In the rows, zero is written as 128.
A single turn carries every row of the set below to another of its rows. Some are shown first; where does it send the rows asked next?
zevaf: [112, 162, 111,  99, 147, 148, 117, 143, 127, 133, 113, 135, 138, 134, 112,
 110, 136, 150, 107, 142, 133, 129, 120, 119, 127, 132, 136, 152, 130, 145,
 140, 137, 119, 116, 131, 153, 113, 128]
fipu: [144,  95, 122, 122, 136, 108, 133, 128, 138, 110, 133,  97, 128, 121, 153,
 119, 131, 111, 145, 139, 122, 119, 126, 117, 127, 121, 113, 119,  95, 114,
 112, 119, 125, 105, 121, 126, 136, 122]
zudek: [152, 133, 144, 164, 126, 136, 111,  99, 142, 125, 137, 137, 130, 113, 128,
 143, 120, 112, 135,  84, 120, 111, 115, 127, 107, 127, 134, 145, 146, 113,
 122, 141, 124, 119, 122, 123, 127, 136]
fibaf: [140, 135, 144, 148, 101, 128, 117,  97, 132, 125, 145, 146, 139, 122, 121,
 139, 134, 111, 152,  94, 109, 122, 118, 133, 100, 144, 136, 132, 147, 105,
 126, 142, 125, 121, 128, 106, 131, 132]
gipub: [112, 156, 118, 101, 156, 125, 117, 139, 116, 131, 119, 127, 133, 136,  99,
 118, 124, 150,  92, 146, 137, 131, 112, 139, 129, 124, 147, 141, 125, 132,
 146, 137, 112, 126, 131, 132, 135, 110]
Reta: [127,  93, 113, 111, 126, 102, 150, 132, 120, 106, 132, 103, 132, 121, 148,
 116, 127, 119, 142, 143, 125, 122, 132, 117, 140, 125, 107, 132, 109, 136,
 110, 136, 126, 107, 118, 123, 146, 127]
kamo: [119, 119, 145, 115, 130,  70, 127, 123, 114, 129, 151, 132, 153, 132, 140,
 150, 128, 112, 142, 121, 116, 113, 128, 102, 140, 125, 136, 129, 135, 121,
 132, 133, 125, 135, 120, 123, 150, 122]
lida: [147, 108, 142, 135, 125,  93, 114, 111, 146, 124, 150, 132, 136, 118, 151,
 149, 122, 108, 152, 137, 125, 121, 121, 113, 131, 126, 141, 127, 120,  97,
 131, 121, 115, 114, 116, 119, 136, 115]
Lel: [128, 107, 150, 116, 118,  90, 132, 105, 122, 124, 148, 139, 145, 122, 131,
 138, 134, 114, 149, 126, 103, 109, 126, 116, 139, 135, 131, 136, 127, 106,
 124, 139, 106, 114, 128, 109, 156, 121]
zoten: [ 98, 161, 122,  93, 138, 137, 115, 150, 144, 138, 124, 125, 139, 139, 117,
 130, 147, 148,  97, 143, 128, 127, 112, 126, 134, 128, 142, 155, 123, 144,
 141, 127, 122, 122, 118, 144, 117, 129]
rago: [133, 109, 121, 106, 132, 109, 141, 139, 117,  93, 121,  96, 131, 132, 147,
 115, 131, 130, 135, 123, 110, 107, 128, 123, 136, 127, 110, 117, 116, 151,
 110, 122, 139, 132, 130, 131, 151, 123]
sasun: [109, 159, 125, 105, 142, 132, 122, 138, 134, 133, 132, 135, 134, 143, 108,
 143, 131, 145,  76, 138, 135, 124, 109, 148, 132, 127, 151, 149, 121, 141,
 145, 126, 111, 133, 128, 130, 131, 118]
rogod: [ 98, 139, 136, 124, 132, 134, 110, 128, 112, 139, 124, 154, 130, 146, 115,
 147, 125, 141,  85, 135, 131, 135, 132, 138, 123, 123, 152, 158, 120, 153,
 132, 131, 100, 134, 142, 119, 126, 126]
Novu: [111, 136, 131, 120, 133, 136, 124, 126, 101, 135, 124, 154, 134, 145,  98,
 132, 119, 151,  89, 143, 155, 133, 124, 133, 134, 132, 149, 141, 132, 134,
 141, 134, 108, 135, 135, 140, 126, 124]
Zadek: [162, 122, 129, 164, 113, 130, 107, 105, 142, 126, 136, 139, 127, 118, 150,
 147, 128, 105, 145, 106, 123, 122, 114, 140, 108, 132, 138, 123, 132, 108,
 124, 122, 132, 118, 125, 122, 114, 118]
zuga: [127, 120, 138, 122, 117,  84, 114, 114, 135, 123, 152, 133, 144, 118, 140,
 149, 123, 111, 157, 134, 129, 129, 119, 113, 138, 129, 143, 142, 142, 108,
 136, 145, 119, 114, 104, 112, 146, 121]
ner: [141, 139, 116, 139, 106, 148, 138, 115, 134, 112, 134, 118, 116, 117, 125,
 109, 130, 119, 150, 105,  94, 127, 125, 128,  95, 143, 104, 113, 124, 134,
 118, 121, 133, 129, 148, 121, 116, 141]
deso: [136,  95, 129, 118, 134, 120, 144, 124, 127, 107, 113, 103, 125, 111, 147,
 114, 120, 137, 147, 129, 115, 107, 118, 114, 137, 117, 108, 131, 102, 135,
 105, 118, 122, 121, 130, 122, 150, 124]
komot: [ 99, 142, 125, 119, 123, 148, 114, 136, 106, 148, 108, 142, 138, 141, 104,
 119, 138, 154, 108, 133, 149, 142, 121, 123, 122, 133, 142, 144, 139, 132,
 132, 138, 131, 125, 123, 150, 104, 131]
veziv: [126, 108, 123, 109, 123, 107, 148, 126, 122, 111, 130, 100, 122, 116, 132,
 104, 136, 127, 149, 131,  87, 117, 125, 123, 130, 131, 102, 116, 105, 129,
 111, 122, 122, 120, 138, 117, 146, 123]
ven: [ 95, 153, 126, 103, 137, 148, 109, 147, 137, 129, 115, 130, 130, 139, 121,
 121, 136, 146, 104, 143, 120, 139, 135, 113, 113, 125, 138, 165, 114, 160,
 126, 132, 115, 121, 131, 132, 117, 139]
Gakik: [ 87, 138, 134, 125, 123, 151, 108, 137, 114, 145, 111, 140, 133, 148, 114,
 131, 140, 141,  98, 128, 135, 145, 131, 130, 106, 124, 143, 158, 121, 151,
 119, 137, 121, 127, 130, 126, 109, 140]
dori: [150, 121, 105, 149, 123, 135, 134, 121, 134, 124, 134, 113, 123, 116, 156,
 123, 131, 105, 147, 117, 118, 127, 120, 130, 100, 125, 105, 110, 105, 125,
 118, 109, 133, 118, 143, 129, 105, 133]
ziv: [154, 144, 119, 160, 105, 129, 108, 105, 139, 117, 143, 142, 123, 114, 136,
 146, 120, 110, 139, 100, 120, 129, 117, 146, 111, 138, 135, 135, 157, 128,
 133, 139, 132, 122, 123, 119, 120, 126]
tegi: [138, 137, 113, 149, 123, 138, 147, 120, 138, 132, 129, 113, 115, 106, 131,
 116, 112, 123, 145, 105, 112, 130, 116, 114,  89, 121, 106, 118, 113, 133,
 118, 112, 137, 139, 142, 119, 111, 134]
rudim: [ 97, 151, 130, 104, 147, 124, 101, 142, 130, 131, 117, 128, 125, 137, 114,
 132, 129, 147,  93, 146, 114, 136, 123, 135, 124, 117, 153, 158, 115, 153,
 134, 131, 107, 130, 130, 116, 137, 116]
Notil: [135, 131,  89, 145, 113, 130, 147, 127, 118, 124, 132, 110, 114, 112, 141,
 117, 121, 112, 139, 113, 114, 137, 121, 140, 101, 127,  99, 113, 118, 148,
 119, 121, 140, 128, 141, 124, 110, 131]
fos: [137, 155, 107, 134, 114, 134, 142, 132, 129, 117, 134, 121, 131, 125, 138,
 122, 122, 120, 146, 102, 116, 129, 122, 117,  85, 133, 114, 110, 129, 150,
 125, 113, 154, 148, 143, 121, 113, 133]
tudat: [120, 111, 152, 125, 136,  90, 116, 107, 123, 137, 140, 130, 146, 111, 142,
 149, 122, 114, 159, 121, 120, 114, 108, 105, 139, 115, 133, 138, 128, 105,
 133, 129, 108, 123, 122, 116, 146, 130]
ras: [ 98, 140, 129, 122, 120, 144, 130, 135, 116, 141, 128, 141, 133, 151, 107,
 146, 132, 148,  80, 135, 151, 135, 115, 145, 125, 128, 145, 139, 122, 139,
 136, 122, 119, 141, 129, 133, 118, 132]
sis: [ 92, 139, 128, 108, 118, 154, 124, 145, 127, 140, 117, 132, 137, 149, 116,
 132, 147, 150,  96, 137, 144, 133, 121, 125, 131, 131, 137, 149, 124, 146,
 128, 125, 128, 128, 120, 149, 106, 143]
Rur: [150, 139, 142, 150, 112, 122, 118, 112, 134, 118, 139, 147, 147, 134, 131,
 147, 130, 113, 130,  86, 126, 110, 125, 127, 103, 140, 144, 139, 157, 127,
 121, 147, 146, 126, 115, 122, 134, 122]

Reta turns into Notil
deso turns into tegi
And these:
Zadek turns into lida
sasun turns into zoten
Lel turns into veziv
rogod turns into rudim
gipub turns into zevaf
Rur turns into kamo

